500 stands for zero in the data rows.
Here is a table of points, one per row:
  555  413  412  612  329  656  432  517  415  352  569  447  618  485  472  537  555  427  556  581  427  398  470  493  397  519  556  531  539  602  509  329  345  374  470  537  480  370  536  593  420  464  661  495  284  417  464  640  770  574  323  559  392  407  735  574  455  523  406  356  664  567  254  327  497  449  531  469
  534  561  495  553  437  536  594  509  481  608  504  542  637  555  469  545  365  486  379  507  455  523  357  535  537  482  614  508  464  444  473  657  368  511  438  532  527  501  512  437  658  536  411  517  522  561  466  421  424  357  592  420  641  636  474  586  669  406  428  610  474  415  595  595  420  666  578  531
  353  580  353  444  405  581  576  459  533  490  607  587  506  628  438  576  424  485  347  487  490  451  373  577  393  466  726  556  745  448  390  382  398  395  449  258  553  455  737  509  432  608  600  516  570  453  393  395  358  498  365  646  356  495  289  572  523  442  664  649  530  459  522  427  330  261  495  567
  534  535  626  517  524  440  644  466  594  415  509  582  422  489  682  439  486  536  453  549  585  626  459  458  487  606  407  426  501  507  489  478  397  510  597  547  596  547  511  496  548  551  490  417  441  601  538  507  548  520  404  402  623  572  577  461  467  539  553  273  547  597  459  483  503  413  547  480
  453  471  515  503  553  305  451  477  602  651  418  476  435  485  537  575  507  341  550  440  584  572  607  477  497  497  595  560  495  391  469  373  658  520  462  458  463  509  463  408  564  473  443  394  393  392  567  532  582  538  476  587  644  387  391  405  456  644  437  467  356  579  515  444  498  501  625  353
  634  497  546  554  621  429  415  542  305  420  576  388  458  493  605  338  439  481  453  457  366  468  559  486  456  328  411  452  461  468  617  434  514  445  558  475  476  419  532  645  497  581  566  421  411  414  561  566  617  446  569  586  354  306  329  367  300  673  399  681  737  631  639  708  511  443  453  526
  425  448  375  528  529  429  548  372  544  401  592  483  491  560  551  605  427  525  313  496  595  434  514  516  609  532  505  378  548  545  642  525  515  312  637  445  615  581  472  487  554  480  488  511  507  573  546  404  536  484  384  613  532  548  482  542  571  491  567  508  433  406  556  382  603  495  443  479
  324  587  532  515  566  509  576  542  568  405  575  524  572  550  464  649  348  554  458  583  522  392  503  634  338  544  694  641  725  473  435  544  482  358  384  490  521  362  595  598  494  652  522  634  496  614  428  495  388  535  505  568  451  587  297  534  566  452  640  746  364  404  505  466  392  494  557  661
  487  535  378  434  507  434  553  463  728  512  593  500  509  627  661  544  359  476  399  569  473  450  489  532  378  578  541  487  517  439  525  635  548  533  487  471  570  589  545  467  567  523  592  550  524  560  494  393  502  494  440  590  361  404  539  477  410  505  538  355  434  512  565  487  440  345  494  548
  557  626  383  674  421  575  458  391  491  307  496  456  394  390  528  490  576  498  562  496  352  496  502  548  618  355  447  467  372  608  538  681  459  489  556  693  437  353  507  642  415  408  479  476  441  378  418  568  450  579  572  534  406  475  324  364  373  687  474  669  727  611  647  705  467  447  515  554
  502  500  456  369  452  466  531  421  479  494  494  491  499  526  392  429  472  589  428  500  569  520  572  439  472  446  493  584  389  638  301  558  525  529  487  622  564  503  400  391  401  429  320  581  472  564  577  625  364  374  686  255  540  591  603  603  673  522  430  518  523  506  459  499  475  632  534  470
  553  313  551  548  583  470  314  535  464  600  397  521  367  604  571  487  482  404  560  524  538  662  626  430  450  620  558  581  543  416  630  429  652  577  514  461  404  556  567  371  534  401  564  308  427  412  689  472  504  593  530  449  457  513  475  374  550  517  489  570  601  378  507  502  630  489  605  404
  620  541  620  626  500  425  386  444  442  563  264  563  552  392  189  506  479  555  338  603  493  445  537  414  559  497  324  396  532  609  437  694  478  753  618  507  558  369  518  630  597  590  538  565  478  335  542  848  452  617  386  568  411  508  500  581  394  405  485  675  541  598  669  558  527  444  309  538
  543  472  546  420  555  591  505  498  533  402  521  452  463  508  471  545  558  594  559  447  409  589  479  428  458  478  413  451  487  567  450  460  478  486  519  701  378  387  556  526  500  481  392  539  506  438  462  514  480  385  546  537  458  643  493  545  304  539  430  636  570  624  716  574  529  617  467  489
  493  601  519  389  496  501  506  500  476  524  412  488  470  547  581  518  588  565  448  558  579  438  363  574  553  507  529  434  519  475  371  550  562  502  559  588  555  475  406  391  497  399  421  444  535  550  428  522  516  469  543  441  418  527  429  548  587  301  479  364  475  521  485  617  430  711  493  541
  470  562  536  479  562  561  489  503  559  571  487  684  445  566  414  469  428  469  517  487  559  340  525  566  609  524  618  529  480  470  448  570  487  370  491  516  544  411  663  527  419  519  492  473  581  651  447  422  420  385  497  567  523  494  533  653  610  516  485  488  432  406  644  536  391  444  548  607
  479  543  581  350  395  624  544  503  389  571  348  631  686  510  530  357  471  510  456  611  468  531  583  522  555  520  389  472  377  576  314  630  510  549  534  604  472  596  398  470  337  398  337  561  482  562  515  497  401  440  606  431  639  592  536  618  495  581  476  556  391  501  401  480  525  791  485  578
  543  579  511  560  510  515  483  475  508  458  714  577  491  535  559  567  484  501  469  615  597  527  434  484  525  475  500  613  475  476  460  636  556  523  532  515  513  638  498  517  458  541  509  623  580  435  589  441  481  275  401  472  514  515  422  564  468  425  525  402  410  441  432  430  550  531  554  458
  491  470  563  564  462  556  482  505  496  464  484  501  508  501  648  375  475  513  486  573  474  472  500  491  432  453  479  458  482  480  520  531  470  409  579  510  408  459  425  450  555  428  372  637  546  468  537  473  399  624  513  464  603  452  523  598  564  425  605  292  409  485  554  503  451  448  478  393
  694  407  608  355  564  312  298  618  571  691  407  489  465  422  614  510  510  372  677  413  722  581  608  378  630  681  467  542  546  471  510  398  646  523  415  305  311  627  468  385  589  402  611  507  439  548  552  349  532  636  481  410  575  339  505  344  534  505  445  642  645  539  489  418  544  615  549  252
  555  343  473  514  609  508  497  528  677  511  627  487  404  542  583  469  533  461  491  518  509  440  489  608  468  534  328  371  504  601  564  371  461  692  595  478  510  577  393  513  566  473  526  530  465  507  478  500  412  485  427  529  536  487  513  485  655  565  411  219  423  541  488  529  656  468  617  544
  411  417  598  213  540  368  592  897  499  616  457  283  452  248  341  231  745  308  527  317  664  628  653  335  669  724  545  781  370  322  794  545  631  623  596  431  382  615  456  470  729  412  506  366  451  278  585  341  674  676  434  335  481  398  496  460  547  537  461  578  469  538  465  356  606  500  595  520
  461  599  554  616  328  549  467  619  379  472  510  541  551  417  455  646  608  549  512  548  394  497  435  561  431  423  391  455  416  573  453  324  472  493  546  695  493  403  521  401  468  549  668  532  459  471  430  492  538  544  549  448  390  364  697  563  527  539  560  479  493  434  396  324  557  539  489  476
  458  521  451  557  527  533  451  454  671  651  538  474  555  543  640  469  452  601  445  529  560  556  421  410  554  516  445  542  399  526  599  339  479  485  492  424  472  529  374  573  498  530  417  461  536  482  489  563  502  458  465  496  465  542  570  532  553  585  614  322  459  473  524  547  457  569  461  554
  581  460  537  523  508  462  633  499  652  494  639  446  514  613  644  564  425  527  326  424  498  437  453  545  508  467  479  503  538  536  496  546  578  411  507  325  463  555  588  490  426  486  489  430  635  595  361  563  548  599  379  547  487  567  449  451  428  439  479  436  397  338  493  465  550  295  596  499
  541  364  470  565  571  564  511  475  396  425  450  377  298  472  582  558  612  404  504  554  416  547  558  554  596  370  392  610  432  540  527  455  493  453  515  467  519  443  592  649  545  594  557  357  464  405  475  481  366  541  570  547  417  493  436  435  322  525  375  616  570  666  563  622  415  518  388  355
  501  590  491  555  213  511  355  528  379  416  589  385  550  502  436  489  632  502  611  507  405  402  472  531  432  443  466  455  535  514  497  288  451  561  576  642  453  504  543  592  530  529  664  473  514  632  533  633  661  543  381  576  456  603  663  482  542  636  474  429  504  465  355  375  356  499  439  456
  473  512  432  373  454  551  622  425  067  470  335  629  503  416  054  590  448  585  752  298  559  605  559  496  454  462  574  340  471  353  643  611  539  489  000  413  581  661  310  488  405  535  419  636  613  573  493  370  446  508  612  454  550  590  457  282  390  388  558  373  450  432  498  624  589  476  386  613
  328  508  338  623  821  541  650  407  691  548  383  567  734  453  279  391  587  550  925  276  387  478  499  483  389  494  563  362  651  352  448  549  420  464  510  391  670  493  461  372  416  562  504  535  722  546  388  469  566  361  790  515  643  555  556  458  502  292  623  590  479  390  068  650  611  354  228  450
  449  443  549  468  458  496  439  428  413  499  505  430  453  422  608  532  525  632  500  535  353  492  403  492  547  460  551  518  483  581  452  478  429  660  528  498  511  513  454  510  380  465  442  509  506  586  554  504  564  463  570  454  676  411  705  542  566  396  489  500  491  544  538  367  491  547  539  635
There is one direction along which these points spread out most. Take the direction at right angles to it along which they spread out most. Go by this last direction. Where along it does each point below lie, from 0 to 99? The average is 50, and the first point in the table lies past the average. One standard deviation of the points above along it is 16.
  634  497  546  554  621  429  415  542  305  420  576  388  458  493  605  338  439  481  453  457  366  468  559  486  456  328  411  452  461  468  617  434  514  445  558  475  476  419  532  645  497  581  566  421  411  414  561  566  617  446  569  586  354  306  329  367  300  673  399  681  737  631  639  708  511  443  453  526 76
  541  364  470  565  571  564  511  475  396  425  450  377  298  472  582  558  612  404  504  554  416  547  558  554  596  370  392  610  432  540  527  455  493  453  515  467  519  443  592  649  545  594  557  357  464  405  475  481  366  541  570  547  417  493  436  435  322  525  375  616  570  666  563  622  415  518  388  355 69
  581  460  537  523  508  462  633  499  652  494  639  446  514  613  644  564  425  527  326  424  498  437  453  545  508  467  479  503  538  536  496  546  578  411  507  325  463  555  588  490  426  486  489  430  635  595  361  563  548  599  379  547  487  567  449  451  428  439  479  436  397  338  493  465  550  295  596  499 53
  411  417  598  213  540  368  592  897  499  616  457  283  452  248  341  231  745  308  527  317  664  628  653  335  669  724  545  781  370  322  794  545  631  623  596  431  382  615  456  470  729  412  506  366  451  278  585  341  674  676  434  335  481  398  496  460  547  537  461  578  469  538  465  356  606  500  595  520 26
  534  535  626  517  524  440  644  466  594  415  509  582  422  489  682  439  486  536  453  549  585  626  459  458  487  606  407  426  501  507  489  478  397  510  597  547  596  547  511  496  548  551  490  417  441  601  538  507  548  520  404  402  623  572  577  461  467  539  553  273  547  597  459  483  503  413  547  480 52
  461  599  554  616  328  549  467  619  379  472  510  541  551  417  455  646  608  549  512  548  394  497  435  561  431  423  391  455  416  573  453  324  472  493  546  695  493  403  521  401  468  549  668  532  459  471  430  492  538  544  549  448  390  364  697  563  527  539  560  479  493  434  396  324  557  539  489  476 62
  534  561  495  553  437  536  594  509  481  608  504  542  637  555  469  545  365  486  379  507  455  523  357  535  537  482  614  508  464  444  473  657  368  511  438  532  527  501  512  437  658  536  411  517  522  561  466  421  424  357  592  420  641  636  474  586  669  406  428  610  474  415  595  595  420  666  578  531 40
  479  543  581  350  395  624  544  503  389  571  348  631  686  510  530  357  471  510  456  611  468  531  583  522  555  520  389  472  377  576  314  630  510  549  534  604  472  596  398  470  337  398  337  561  482  562  515  497  401  440  606  431  639  592  536  618  495  581  476  556  391  501  401  480  525  791  485  578 39
  502  500  456  369  452  466  531  421  479  494  494  491  499  526  392  429  472  589  428  500  569  520  572  439  472  446  493  584  389  638  301  558  525  529  487  622  564  503  400  391  401  429  320  581  472  564  577  625  364  374  686  255  540  591  603  603  673  522  430  518  523  506  459  499  475  632  534  470 40
  353  580  353  444  405  581  576  459  533  490  607  587  506  628  438  576  424  485  347  487  490  451  373  577  393  466  726  556  745  448  390  382  398  395  449  258  553  455  737  509  432  608  600  516  570  453  393  395  358  498  365  646  356  495  289  572  523  442  664  649  530  459  522  427  330  261  495  567 56
  458  521  451  557  527  533  451  454  671  651  538  474  555  543  640  469  452  601  445  529  560  556  421  410  554  516  445  542  399  526  599  339  479  485  492  424  472  529  374  573  498  530  417  461  536  482  489  563  502  458  465  496  465  542  570  532  553  585  614  322  459  473  524  547  457  569  461  554 51
